Each row is where one point has got to under a steady rotation. How many steps took it there?
The counts run from 0 to 645.
[ 15.8  -7.0 -28.4 -20.7   4.1  -6.2   5.4 -10.1  13.5 -13.2 -11.3  -0.4
   6.2   1.4  36.9  -9.7 -17.7 -18.1   5.1   7.9  24.6 -19.7 -16.9   4.3
  14.9 -22.4  -5.7   8.1  13.5 -19.4   9.8   0.5 -19.4   7.9   3.6  14.8
 -12.0  -0.4   6.2  -7.7  10.4  -1.5   8.1   3.1  -9.2   6.9  -0.3 -16.0
  16.9   4.3   6.9 -26.0  -8.3  20.3  10.2   0.5  -6.8 -24.2  -3.9   3.3
 -12.9] | 439
[ 11.5 -13.0 -17.6 -12.9  -7.1 -15.7   8.6   8.8  -0.3 -11.8 -13.3  -1.8
   8.9 -16.7  34.6   8.9 -16.6  -3.2  15.1   9.9  16.3 -13.0 -19.3   6.2
   2.4 -21.6 -22.3  -7.3  12.7  -1.0  25.1 -17.4  -5.6  11.3   6.6  17.9
   1.6   0.8   0.9  -5.8  10.8 -16.9   1.2  13.4  -6.2  -4.7   5.6 -16.7
  -0.2  12.5   9.8 -32.2   7.3   0.5  -4.4 -10.4 -14.2 -14.1  23.6  -8.4
 -12.1] | 478
[ 18.6  -3.7 -23.5 -21.0   5.4  -7.5   5.0  -9.1   3.9   0.8  -7.6  -4.4
   3.2  -5.2  42.2   6.2 -14.3  -7.8   1.3   3.6  27.0 -17.3 -18.1  10.3
   4.9 -13.7  -7.0 -11.5   2.5 -11.0  16.1  -3.6 -14.8  12.7  12.6   6.5
 -15.1   0.4  -1.5  -8.6  15.2 -12.1  10.2  10.6 -13.4   5.3  17.1 -16.6
   0.3  10.4   4.6 -38.6 -12.0   8.1   6.4 -10.6  -6.9  -3.1   4.4   7.4
 -21.0] | 609
[  9.9  -7.9 -20.9  -3.3  10.0  -9.5   4.2  -6.0  11.0   6.8  -2.6  -0.2
   3.7 -15.6  32.1  -5.5 -14.7 -28.4   8.3  12.9  15.2 -16.5 -15.4   9.5
  13.1 -24.9  -9.3  -5.6   8.1  -2.9  25.3  -1.5 -12.6  17.0  10.5  13.9
  -2.6  -6.6  11.3 -13.1   4.5 -10.3  -1.7   6.7 -13.9   1.4 -11.2 -21.8
  19.1  -4.1   3.6 -18.4  -9.0  25.2   5.4   6.8 -10.4 -27.7   1.6   4.6
  -8.9] | 283
[ 19.1  -9.6 -27.0 -16.4  -5.9  -8.2  12.9   8.3  -2.6  -4.6 -11.5   1.3
  -2.7 -14.1  38.2   7.9 -13.7   0.1   1.6   7.8  29.8 -10.9 -21.3   2.1
  10.3  -9.9 -20.2  -9.7   3.2 -10.5  20.9 -10.6 -11.5  15.6   4.8   8.2
  -0.2   1.5   5.9  -5.2  12.5  -6.5   6.2   5.3 -17.9  -4.8   3.3 -12.8
 -13.2  14.9   8.0 -35.4   0.2  -2.8   4.6  -4.8  -3.7 -14.3   7.3   1.2
 -18.1] | 21
[  7.1  -3.8 -19.5 -13.1   8.3  -4.1   3.7 -10.1   2.3   5.4   0.8  -4.4
  11.3 -11.5  35.9   5.0  -3.8 -12.4  10.8   8.8  10.3 -25.2 -17.8   9.6
  23.5 -17.6   2.6 -18.6  -6.0 -11.4  25.0   2.6 -26.4   3.1   2.0   5.6
   0.1 -10.1  10.0  -1.2   5.5 -16.3   4.6   8.2   9.4  -4.6  -4.7 -19.6
  24.7   1.6  -4.3 -30.9  -7.7  20.9  -2.9  -7.4 -14.0 -15.8  -1.8  15.4
 -10.8] | 563
[  5.3  17.0 -27.6  -3.2   3.2  -6.9   3.7  -2.3  16.6   1.2  -6.6  -7.0
   0.2  -9.5  39.7  -1.8  -5.4 -10.0   3.4   7.4  18.5 -31.6 -20.7  15.3
  -0.8 -16.8  -9.4 -15.8   2.7 -14.6  24.6   9.7  -4.2  23.6  -1.8  -2.9
   0.4   3.9 -10.2  -2.5  14.3 -14.0   2.4  -1.1 -10.3  -5.3  -8.2 -14.0
  13.3  -0.3   4.2 -31.9 -19.5  24.7   0.3 -11.0  -9.9  -1.9   4.7  11.0
 -13.9] | 223
[  5.0  -2.4 -13.7  -1.8   0.9 -14.2   6.2   2.7   9.6  14.0  -8.6  -1.3
   7.4 -15.8  39.3   6.1  -5.1 -12.2   6.8   8.3  20.2 -21.0 -15.8  12.1
   4.0 -25.5 -13.8 -21.8   1.6   7.3  34.4   4.6  -0.7  21.1  12.0   7.0
  -1.5  -2.0  -8.6 -12.7   9.1 -17.9  -2.6   8.7 -12.9  -0.4  -9.2 -20.7
   9.5  -4.3  -2.6 -24.0 -10.1  19.9  -7.5  -1.5 -15.6 -11.3  12.5   4.4
  -6.9] | 341
[  9.7   5.1 -32.4   0.5   2.3   1.7  11.0   2.1   5.4 -10.5  -3.8  -5.5
  -5.5 -18.4  29.0  -4.6  -6.1  -5.2   7.3   9.8  15.7 -27.4 -19.9   5.4
  16.3 -15.1 -11.4  -1.4   5.2 -26.4  27.7   1.7 -22.5  15.9 -11.0   2.3
  11.3  -2.6  13.4   4.2   5.3  -6.9   8.3  -6.6  -4.8 -16.7 -18.1 -13.5
  12.4  10.6   6.9 -28.9  -3.6  17.9   8.6  -7.1   2.5 -12.3  -4.3  10.0
 -14.2] | 6
[ 13.9 -13.8 -33.2   2.6   3.6  -6.4  19.0   8.9  11.5  -9.7 -18.2 -13.2
   0.1  -3.1  33.2   2.8 -17.9  -2.0  14.3  11.4  14.0 -19.7 -19.3  -1.9
  -4.3 -24.0 -14.8  -7.8   9.5  -5.8  26.3  -0.3   6.5  26.3   3.8  23.7
   5.0   4.2   3.8   6.1  12.9  -4.6  -2.0  -0.2 -18.2  -7.7  -5.9  -4.9
   6.3   3.0  13.6 -24.1  10.0  11.5   8.4  -9.1  -6.8 -18.6  17.5  -4.1
  -2.6] | 72
[ 10.7   6.4 -23.9   4.1  -3.1  -1.2   9.7   2.4   7.9  -3.9   4.7  -6.3
   5.8 -27.6  23.2  -3.7 -11.9 -19.7  15.3  21.2  18.2 -24.8 -20.5   8.8
   8.1 -14.0 -15.4  -5.1   7.1 -10.5  29.4  -3.9 -14.1   9.2  -2.7  -0.9
   9.5  -5.9  21.0 -10.1   3.9  -6.0   1.6   1.5  -2.4  -5.7 -12.7 -14.9
  11.1  13.5   9.4 -22.0  -4.3  16.6   4.3  -7.2 -19.3 -23.7   2.2   3.0
 -14.0] | 582
[  3.1   4.0 -21.4 -14.5  -2.9 -13.4   0.6   0.7  12.8  -2.9 -16.9  -0.5
   6.3  -3.8  45.3   2.0   0.6   3.9   0.7   4.0  13.9 -34.5 -15.9   6.8
  14.6 -17.5  -5.4 -16.7   0.7 -11.3  24.0   4.3  -9.4  12.8  -6.1   4.5
  -1.6   5.1 -16.5   0.6   6.8 -17.7   5.2   2.2   5.6  -9.8 -18.4 -18.3
  15.3  -9.5  -0.5 -33.8  -8.9  18.6  -8.6  -4.0  -5.8  -6.3   7.4   5.3
  -7.4] | 48
[  5.4   0.4 -26.5 -16.5   5.2 -11.4   8.0  -6.9  13.6  -7.1 -16.1   1.6
  -2.0   7.2  45.0   5.0  -1.9   2.2  -1.0  -6.6  30.0 -18.1 -16.5   3.0
   4.0 -28.5  -9.8  -5.0   9.4  -9.6  17.3   9.7  -5.4  17.4   6.3  12.2
  -5.7   6.9 -20.6   4.4  14.0  -9.5   5.7  -4.6 -16.4   2.9  -4.0 -16.0
   7.9   3.6   4.7 -38.4  -4.1  16.4   1.6  -3.5  -0.8  -9.5   1.0   2.9
  -8.1] | 385
[  9.6  -1.6 -26.6   7.6   0.9  -6.9  17.9   9.7  15.9  -5.6 -11.3  -9.8
   4.6  -9.7  32.6  -1.9 -19.4  -6.2  15.9  10.7  20.4 -27.0 -18.3   3.4
  -8.2 -21.9 -18.8  -8.8  11.8  -3.3  28.5   6.0   5.9  26.9   4.8  22.9
   3.0   0.3   2.8  -3.0  12.3  -8.4  -4.2  -2.1 -16.0  -1.0  -6.5  -8.4
   4.2   4.1  10.7 -21.7   7.1  15.9   7.4  -8.1 -14.4 -18.2  15.2  -6.6
  -6.0] | 585
[ 15.2  -5.7 -22.1 -20.8   6.0  -6.8   6.2 -13.8   6.2  -1.2   3.0  -0.4
   5.6  -8.5  35.8  -0.6 -13.3 -20.2   2.3   3.9  29.0  -8.8 -16.0   5.9
   9.0 -25.9  -5.1  -5.5   6.1  -5.2  16.7  -1.7 -17.0   7.8  14.7  -0.6
 -10.0  -3.2   5.3  -9.6  13.7  -7.6   4.4   9.8 -17.0   5.5   7.9 -20.2
   6.1  15.0   6.5 -31.5 -11.4  14.3   8.7  -3.3  -9.9 -12.2  -5.8   9.8
 -21.2] | 383
[ 10.5  -8.5 -30.4   1.9   4.1  -5.9   7.7  -0.7  13.4  -4.1 -13.8   2.0
 -10.6  -9.5  37.9   0.6  -6.6 -17.3  -0.9  14.0  23.3 -18.4 -12.6  -2.9
  16.8 -27.1 -14.6  -2.7  11.7  -3.5  22.4   3.7  -6.2  27.3   3.9  10.0
   4.7   7.6   6.1  -1.9  -1.4  -1.4   2.3   1.8 -19.6  -1.2 -13.7 -17.8
  13.3  -3.2  11.0 -24.6  -6.1  17.4   5.9   7.5  -2.2 -17.6   5.6   0.7
  -7.4] | 515
[  9.3 -16.1 -18.1 -19.8   4.1 -10.2   0.4 -11.6   5.4  -8.8 -10.5   9.7
   5.2  -5.1  40.6   5.3  -2.0 -14.0   3.3   7.6  17.5 -12.7 -14.2   0.7
  29.4 -28.8  -7.4  -6.2   7.6  -4.0  17.9  -2.9 -20.8   5.7   7.2  10.6
  -1.8   2.3   3.3  -2.2   0.8 -10.1   9.5  12.5  -2.0   2.3 -12.4 -22.6
  22.7  -3.4   2.1 -27.0  -5.4  11.8  -2.6   6.8  -8.7 -24.0   6.4   6.1
  -6.2] | 45
[  3.8   2.0 -26.6   6.5   3.0 -10.2  17.6   9.7  14.5 -11.3  -9.6  -7.9
   3.8 -14.6  28.6  -3.4 -11.9  -4.7  15.5   5.4  18.8 -22.0 -17.7   1.5
 -12.2 -26.3 -22.0  -4.3  13.4 -12.6  28.3   4.9   5.7  23.8  -0.6  15.0
   9.8   1.8  -2.8   2.3  13.2 -12.0  -2.2  -4.6 -15.1  -6.2 -13.1  -9.7
   7.9  13.2  10.6 -23.7   4.3  23.3   6.0 -13.2 -10.1 -14.4  11.4  -2.5
  -7.1] | 298
[  7.6   5.7 -23.2 -24.7   1.7  -7.6   9.7  -8.5  12.8 -21.5  -5.2  -3.1
  13.1  -5.2  31.5  -5.5 -14.5  -7.9  14.5   1.6   9.0 -18.1 -22.4   7.4
   1.3 -27.3  -4.6  -1.5  16.0 -21.0  12.8  -3.5 -10.9   0.7  -6.7   3.5
   3.4   5.9  -3.5   4.5  21.4 -13.6  -1.9  -0.1  -2.7  -8.8  -0.6  -7.8
  15.6  17.7   7.3 -29.3 -11.5  21.8  -0.5 -23.1 -14.6 -18.0   0.3   3.6
 -15.3] | 149
[  5.6  -4.1 -21.7  -7.7   6.2 -12.4   7.9   4.0  10.8   2.6 -13.1  -0.5
  -4.3 -10.1  37.1   0.6  -9.3  -8.3   1.7  -4.7  17.9 -13.2 -16.6   5.1
   3.2 -28.2 -15.9  -8.0   8.9 -16.6  21.2   2.9  -0.7  28.8   0.6   8.8
   6.3   6.1 -12.7  -0.1  16.3 -13.4   2.1  -1.2 -25.8 -11.0 -14.6 -18.9
   6.4  -3.1   2.0 -28.4  -9.2  25.7   1.7  -3.1   6.1  -6.1  -3.1   5.2
  -7.6] | 454
[ 12.9  -1.1 -31.5 -20.9  -0.7   5.0  11.5  -6.7  13.7 -25.3  -7.2  -0.6
   7.9   2.0  35.3   0.4  -7.3  -4.3  11.2  14.3  20.4 -18.0 -20.9  -3.1
  16.9 -20.7  -5.9   2.8   5.5 -10.7  14.1   0.1 -17.1  -3.3  -8.8   7.9
   5.4   6.6  10.3   6.7   3.2   2.4   6.9  -3.9  -1.4   0.8  -6.5  -7.1
  16.1  13.8  11.4 -30.5   1.7  15.0   8.1 -10.6 -13.9 -30.4  -4.0  -0.9
 -13.9] | 144
[ 13.8 -11.3 -21.7 -11.2   4.1 -11.8   3.3   1.1   0.1   8.9  -7.9   3.9
  -8.3 -14.3  39.7   4.3  -7.8 -12.3  -5.7  -1.4  29.9 -14.0 -13.4   4.1
  19.9 -19.6 -13.8 -10.5   4.6 -12.9  25.4   0.9 -18.2  22.5   9.6   4.3
  -6.0  -2.5  -0.2 -10.8   6.6 -14.3   9.4   6.8 -17.3  -2.9 -10.6 -27.9
   3.7  -1.5  -0.7 -33.3  -6.0  11.6   1.4   7.2   2.9  -7.9  -2.8   7.0
 -12.3] | 396
[  9.3  -5.3 -23.1  -4.1  -4.0  -6.6   7.6   5.5  -1.9  -2.2  -2.0  -0.3
   1.2 -25.9  30.1   6.0   2.5  -6.2   6.2  11.6  21.4 -20.8 -16.4   3.9
  23.7 -11.3 -17.7 -12.1   0.7  -8.9  33.8  -5.9 -24.7  10.0  -4.2  -4.4
  11.4  -5.3  14.9  -7.6  -2.3 -12.8   9.7   5.9   6.1  -9.8 -18.9 -20.9
   7.1  10.0   3.1 -32.0   0.0   7.0  -1.4  -1.4 -12.6 -15.2   2.7   6.5
 -13.2] | 407
[  7.7   1.3 -30.3   2.6   1.6  -5.7  14.2  14.0  10.7  -5.9 -13.5  -6.4
  -7.2 -12.2  34.3  -0.7  -9.3   3.0   6.0   4.9  26.3 -21.9 -17.4   2.1
  -3.7 -15.4 -18.0  -7.5   5.2 -16.1  27.1   8.2   1.2  31.2  -2.2   9.5
   6.1   0.8  -3.8  -0.2  10.0  -9.8   2.5  -7.9 -17.9 -11.4 -15.7 -12.5
  -2.9   6.5  10.1 -30.7   1.7  17.4   4.2  -8.9   0.1  -9.1   5.5  -1.6
  -6.6] | 10
[  9.7 -16.2 -21.3  -1.3   1.4 -12.1  16.3   4.9  -1.0  -9.1  -1.3   2.0
   4.4 -24.8  22.4   2.1  -9.5 -10.8  13.9   5.8  28.1  -5.9 -15.0  -1.1
   9.5 -26.1 -20.9   0.9   8.6  -8.3  30.2  -6.3 -16.1  11.3   7.8  12.4
   9.2 -10.2  15.7  -5.0   3.4 -12.1   4.6   5.0 -10.9  -2.0 -13.4 -24.6
   3.2  23.5   5.0 -29.4  13.6  12.8   4.1  -2.4 -10.9 -24.7  -0.3   0.9
 -12.9] | 470
[ 12.9  -1.8 -28.8 -12.1  -0.1  -5.7  -5.5  -8.6   6.7   1.5 -14.2   1.9
   0.4  -5.5  46.2   2.0  -8.7 -12.6   0.7  15.5  18.9 -30.1 -15.4   9.4
  27.3 -10.8  -5.8 -12.2   0.8  -6.5  20.7  -1.2 -18.8  12.0   3.9   5.8
  -7.7   2.2   4.9  -6.4  -0.1  -7.9   8.9  10.1  -0.8   0.1  -4.4 -19.5
  16.0 -13.0   4.8 -30.2 -14.9   9.7  -0.3   6.3 -11.9 -12.1  10.7   6.4
 -13.1] | 277
[  9.8   3.7 -25.3   2.4  15.0  -0.5  11.6  -8.7  11.2   5.5   6.7  -6.0
   5.2 -18.0  29.5  -6.6  -9.4 -23.1  12.8  11.8  14.0 -21.8 -18.6   7.2
   9.5 -23.8  -1.9 -10.6  -1.4 -14.4  26.9   9.2 -18.5  13.3   1.1   3.3
   4.9 -10.6  16.0  -7.1  10.8 -11.6   2.6   0.0  -7.1  -1.9  -8.8 -18.5
  20.7   5.3   2.5 -24.1  -6.9  30.8   9.3  -6.0 -11.7 -19.5  -8.2  13.7
 -11.6] | 513
[ 12.2 -23.0 -19.7  -1.4   4.0 -11.7   5.7   8.0  -1.4   2.8 -17.6  -4.2
  -2.6 -11.4  36.4   7.6  -9.6  -2.9   9.0   9.6  12.4 -21.6 -13.2   2.0
  19.1 -20.8 -15.3  -7.5   5.6  -4.9  28.7  -0.2  -9.9  20.4  10.1  24.6
  -1.5  -5.3  11.4  -5.2   0.1 -13.5   5.9  13.1  -4.4  -8.4 -15.7 -22.3
  10.4  -6.9   2.8 -26.9   3.9   5.9   0.1   5.2  -1.4 -19.4  17.5   1.9
  -1.0] | 634
